Here are some points, one per row:
c(-0.61, -0.72, 0.32, 0.83, -0.29, 1.10, 0.10, 1.00, 0.53, 0.85,
  -0.87, 0.75, -0.68, -1.70, -0.74, -0.28, -1.77, 0.71, 0.98, 0.20,
  0.81, -0.44, -0.49, 0.40)
c(-0.45, 0.58, 0.63, 0.40, 0.25, -0.19, 0.49, 1.01, -0.17, -0.10,
  0.01, 2.44, -1.31, -1.29, -1.03, -1.27, 1.07, -0.03, -0.22, 1.20,
  -0.21, -0.48, -1.27, -0.06)
c(1.51, 0.61, 1.25, -0.30, 0.60, -0.48, -0.06, -1.12, -2.36, -0.51,
  -0.35, -0.05, 1.62, -0.61, -2.23, -1.56, -1.37, 0.60, 0.01, 0.30,
  1.49, 0.49, 1.22, 1.31)
c(0.17, 0.69, 0.89, 0.36, -0.28, -0.41, 0.00, -1.82, -1.38, -2.33,
  -1.10, -0.97, 0.74, 0.43, 0.32, 1.70, 2.06, 0.94, 0.66, 1.00,
  -1.25, -0.57, -0.14, 0.29)
c(1.22, 0.42, 1.08, 0.77, -0.47, 0.29, -1.09, -1.13, -1.50, -0.78,
  -2.72, 0.35, 0.87, 0.67, 0.97, 1.03, 1.81, 0.19, 0.26, -0.13,
  0.62, 0.59, -0.52, -2.79)
c(-0.99, -1.26, -0.93, -1.87, -1.72, 1.82, 0.24, 0.63, 0.08, 0.98,
  0.41, 0.63, 1.31, 0.81, 0.75, -0.67, -0.06, -0.55, -0.80, 1.71,
  -0.59, 1.55, -0.24, -1.24)
c(-0.22, -0.52, 0.18, 0.60, -0.42, -1.09, 0.50, 0.67, 0.96, 1.84,
  -2.41, 0.56, -1.28, -1.10, -0.83, -1.24, 0.27, 0.06, -0.61, 0.09,
  -1.39, 0.69, 2.21, 2.49)
c(-0.79, 0.12, 0.85, 1.04, 0.10, -0.11, 0.62, 1.56, 1.32, -0.60,
  0.94, -0.84, -0.70, -1.12, -1.39, -0.14, -1.40, -0.38, 0.02, 1.49,
  0.79, 0.17, -1.17, -0.38)
c(1.71, 3.24, -0.61, -1.87, -1.21, -1.12, -0.43, -0.08, -1.60, -1.02,
  -1.63, -0.86, 0.92, 0.91, -0.45, 1.20, -0.30, -1.05, -0.02, -0.07,
  1.37, 0.61, 1.30, 1.07)
c(-1.76, -1.27, -0.40, -0.92, -0.21, -1.01, -1.19, 0.04, 0.83, 0.68,
  -0.35, -1.04, 1.10, 1.62, 0.53, 1.25, 0.54, 1.53, 0.07, -0.05,
  0.05, 0.74, 0.33, -1.12)
c(-1.10, -1.48, -1.17, -1.25, -0.70, 1.64, 0.38, -0.49, 0.54, -0.50,
  1.03, 1.80, -0.59, -0.83, -0.76, 1.86, -0.14, 1.10, -0.06, -0.01,
  1.28, -0.76, 0.51, -0.30)
c(0.42, -0.47, 0.05, -0.43, -0.32, 0.07, 0.44, -1.37, 0.97, 1.45,
  0.83, 0.02, -0.79, -0.30, -0.62, -0.86, -0.55, -1.60, -0.42, -0.82,
  0.32, 0.32, 0.90, 2.79)
c(2.00, 1.35, 1.79, -0.36, 0.88, 0.76, -0.04, 0.57, -0.60, -1.49,
  0.28, -0.71, -0.98, -1.23, 0.40, -0.11, -0.87, -0.79, -1.58, -2.10,
  -1.47, 2.39, 1.08, 0.81)
c(1.08, 0.54, 0.66, 0.94, -0.25, -0.12, -0.31, 0.37, 2.00, 0.63,
  0.52, 0.33, 0.22, -0.04, -1.84, -1.77, -0.39, -1.04, -0.73, -0.91,
  0.35, -0.32, 0.30, -0.24)
c(-1.03, -0.70, -0.96, -0.07, -1.59, -1.29, 2.20, 1.05, 0.12, 0.00,
  0.84, 0.16, 0.80, -0.27, 1.80, -0.23, 0.57, 0.00, -0.51, -0.06,
  0.50, -0.39, 0.03, -0.95)
c(-0.27, 0.09, 0.49, 0.37, 0.02, -0.18, 0.67, -0.02, 0.29, 0.51,
  0.68, 1.28, 2.03, 1.11, 0.60, -0.75, -1.12, -1.36, -1.26, -0.89,
  -1.37, -0.85, -0.64, 0.58)
c(0.76, 0.69, 0.92, 1.42, 0.82, -0.24, -1.86, -1.10, -1.27, -1.80,
  -1.04, -1.09, 0.45, -0.33, 1.22, -0.42, -0.85, -0.91, -0.74, 0.89,
  1.19, 0.19, 1.61, 1.49)
c(-0.73, 0.65, -0.29, 0.16, -1.31, -0.27, -0.03, -0.67, 0.26, 0.04,
  1.93, 0.54, -0.83, -0.16, -0.63, -0.71, -0.78, -1.39, -0.34, -0.81,
  -0.96, 2.54, 2.09, 1.69)
c(0.16, -0.06, -0.31, 0.48, -0.24, -0.99, -0.38, -2.10, -1.73, -1.49,
  -0.82, -0.78, -0.51, 0.85, 0.74, 0.64, 0.33, 0.92, 1.85, 1.38,
  1.11, 2.08, -1.07, -0.05)
c(-0.47, -0.43, 0.08, -0.51, -0.37, -1.29, -1.13, 0.29, -0.51, 2.07,
  1.33, 0.02, -0.41, -0.37, 1.54, 1.80, 0.74, -0.67, -0.17, 0.27,
  0.41, -0.30, -1.37, -0.56)
c(0.42, -0.95, 1.08, -2.24, 1.90, 0.20, 0.93, 0.55, 0.67, 0.17,
  0.02, 0.71, -1.33, 1.32, 1.29, -0.43, -0.19, -1.20, 1.07, 0.05,
  -0.47, -1.86, -0.94, -0.78)
c(-0.70, -0.14, -0.95, 0.02, 1.67, 1.11, 0.25, 1.46, 0.81, -0.61,
  -1.21, -0.06, -0.51, -1.59, -0.66, -1.09, 0.22, -0.45, 2.98, 0.12,
  0.14, -0.03, -0.78, 0.00)
c(-0.06, -0.27, -0.12, 0.13, -0.18, 1.11, 0.47, 0.48, 0.73, 0.55,
  0.02, 0.55, 0.66, 1.57, 0.81, 0.15, -1.88, -1.53, -1.23, -0.87,
  -0.82, -0.80, 0.35, 0.19)
c(2.19, -0.53, -0.73, -0.50, -0.82, -0.64, -0.03, -0.68, -0.93, -1.62,
  -1.70, -1.92, -0.42, 0.47, 0.62, 0.52, 0.98, 1.86, 1.15, 1.46,
  0.13, 0.35, 0.42, 0.37)
c(-0.12, -0.03, -0.49, -0.43, 2.01, -0.33, -1.12, 0.85, 0.98, -0.25,
  -0.73, 1.60, -1.22, -0.86, -1.39, -1.03, 0.13, 1.35, 2.17, 0.19,
  -0.37, 0.49, -0.57, -0.82)
c(-0.07, -0.54, -0.58, 0.23, 1.59, 0.68, 0.58, 0.83, 0.27, 0.62,
  -0.23, 0.39, 0.79, 1.09, 0.29, 0.44, -1.01, -0.78, -2.11, -1.40,
  -1.03, -0.24, -0.66, 0.86)
c(0.83, 0.60, 0.96, 1.43, 0.48, 0.29, -1.76, -1.29, -1.33, -1.66,
  -0.96, -1.32, 0.63, 0.50, 0.02, -0.79, -0.62, -0.54, -0.21, 0.47,
  1.01, 0.20, 1.55, 1.50)
c(1.97, -0.82, -1.15, 0.29, -1.03, -0.92, -1.19, 1.46, -0.28, 0.75,
  1.87, 0.98, -0.01, -0.20, 0.01, 1.29, -0.01, 1.14, 0.62, -0.37,
  -1.57, -1.33, -0.57, -0.96)
c(-0.97, -0.28, -1.45, 1.29, 1.84, 0.67, 0.76, 0.46, 0.08, 0.59,
  0.19, -0.02, 1.31, 0.84, -0.06, 0.14, -0.26, -1.17, -1.76, -1.78,
  -0.69, 0.02, 0.53, -0.31)
c(-0.44, -1.23, -0.75, -0.56, -0.31, -0.96, 0.86, -0.55, 0.93, 0.62,
  1.38, -0.71, 0.58, -0.61, 0.33, 1.59, 2.17, -0.96, -0.02, -0.47,
  0.24, -0.27, 0.24, -1.11)
c(-1.36, -0.25, 0.13, -0.23, -0.70, -0.36, -0.62, -0.61, -0.60, -0.30,
  0.96, -0.16, 1.86, 1.18, 1.36, 0.43, 0.54, 1.26, 1.56, -0.61,
  -0.83, -1.58, -0.74, -0.31)
c(0.22, 0.30, -0.04, -0.21, 0.11, 2.76, 0.27, 1.28, -0.37, -0.03,
  1.39, -1.02, -0.87, -1.16, -1.42, -1.58, 0.86, 0.61, 0.12, 0.51,
  0.33, -0.69, -1.06, -0.28)
c(-0.97, 1.14, 0.97, 1.15, 0.55, 0.55, 0.59, -0.38, 0.14, 2.14,
  0.31, -0.46, -1.39, -1.64, -1.30, 0.12, 0.01, 0.58, 0.41, 0.19,
  -0.67, -0.53, -0.17, -1.35)
c(0.15, 1.28, -1.49, -1.17, -0.27, -0.64, -0.99, -1.40, 1.87, 0.34,
  0.04, -0.22, 0.50, 0.67, 1.88, 0.43, 0.97, 1.60, -0.50, 0.00,
  0.11, -1.40, -1.28, -0.46)
c(-1.30, -0.61, 0.29, -0.07, -0.86, -0.45, -0.60, 0.70, -0.04, 0.28,
  -0.15, -0.57, -1.16, 2.23, 0.91, 1.36, 1.38, 1.40, -0.19, -1.08,
  0.28, -0.52, -1.06, -0.15)
c(-0.38, 0.28, -0.19, 1.08, 0.73, 0.05, 2.49, -0.46, 0.27, -0.04,
  1.29, -0.30, -1.40, -0.87, -1.02, -1.02, -1.06, 0.56, -0.44, 0.92,
  1.18, -0.06, 0.08, -1.66)
Along one direction, these points spread out more than along any other. Take the direction at right angles to it along which they spread out most. Then take the direction at right angles to both along which they spread out most. Go by this last direction. For each point below, how far along it does it lie, from 0 to 99? 50 is the average, and the first point above lies past it. One standard deviation of the points above along it is 16.
c(-0.07, -0.54, -0.58, 0.23, 1.59, 0.68, 0.58, 0.83, 0.27, 0.62,
  -0.23, 0.39, 0.79, 1.09, 0.29, 0.44, -1.01, -0.78, -2.11, -1.40,
  -1.03, -0.24, -0.66, 0.86) 25
c(1.08, 0.54, 0.66, 0.94, -0.25, -0.12, -0.31, 0.37, 2.00, 0.63,
  0.52, 0.33, 0.22, -0.04, -1.84, -1.77, -0.39, -1.04, -0.73, -0.91,
  0.35, -0.32, 0.30, -0.24) 47
c(0.42, -0.47, 0.05, -0.43, -0.32, 0.07, 0.44, -1.37, 0.97, 1.45,
  0.83, 0.02, -0.79, -0.30, -0.62, -0.86, -0.55, -1.60, -0.42, -0.82,
  0.32, 0.32, 0.90, 2.79) 36
c(-0.47, -0.43, 0.08, -0.51, -0.37, -1.29, -1.13, 0.29, -0.51, 2.07,
  1.33, 0.02, -0.41, -0.37, 1.54, 1.80, 0.74, -0.67, -0.17, 0.27,
  0.41, -0.30, -1.37, -0.56) 43
c(-0.27, 0.09, 0.49, 0.37, 0.02, -0.18, 0.67, -0.02, 0.29, 0.51,
  0.68, 1.28, 2.03, 1.11, 0.60, -0.75, -1.12, -1.36, -1.26, -0.89,
  -1.37, -0.85, -0.64, 0.58) 22
c(-0.44, -1.23, -0.75, -0.56, -0.31, -0.96, 0.86, -0.55, 0.93, 0.62,
  1.38, -0.71, 0.58, -0.61, 0.33, 1.59, 2.17, -0.96, -0.02, -0.47,
  0.24, -0.27, 0.24, -1.11) 42
c(-0.22, -0.52, 0.18, 0.60, -0.42, -1.09, 0.50, 0.67, 0.96, 1.84,
  -2.41, 0.56, -1.28, -1.10, -0.83, -1.24, 0.27, 0.06, -0.61, 0.09,
  -1.39, 0.69, 2.21, 2.49) 49
c(-0.06, -0.27, -0.12, 0.13, -0.18, 1.11, 0.47, 0.48, 0.73, 0.55,
  0.02, 0.55, 0.66, 1.57, 0.81, 0.15, -1.88, -1.53, -1.23, -0.87,
  -0.82, -0.80, 0.35, 0.19) 22
c(-1.03, -0.70, -0.96, -0.07, -1.59, -1.29, 2.20, 1.05, 0.12, 0.00,
  0.84, 0.16, 0.80, -0.27, 1.80, -0.23, 0.57, 0.00, -0.51, -0.06,
  0.50, -0.39, 0.03, -0.95) 40
c(-0.70, -0.14, -0.95, 0.02, 1.67, 1.11, 0.25, 1.46, 0.81, -0.61,
  -1.21, -0.06, -0.51, -1.59, -0.66, -1.09, 0.22, -0.45, 2.98, 0.12,
  0.14, -0.03, -0.78, 0.00) 80
c(0.17, 0.69, 0.89, 0.36, -0.28, -0.41, 0.00, -1.82, -1.38, -2.33,
  -1.10, -0.97, 0.74, 0.43, 0.32, 1.70, 2.06, 0.94, 0.66, 1.00,
  -1.25, -0.57, -0.14, 0.29) 55
c(-0.79, 0.12, 0.85, 1.04, 0.10, -0.11, 0.62, 1.56, 1.32, -0.60,
  0.94, -0.84, -0.70, -1.12, -1.39, -0.14, -1.40, -0.38, 0.02, 1.49,
  0.79, 0.17, -1.17, -0.38) 69
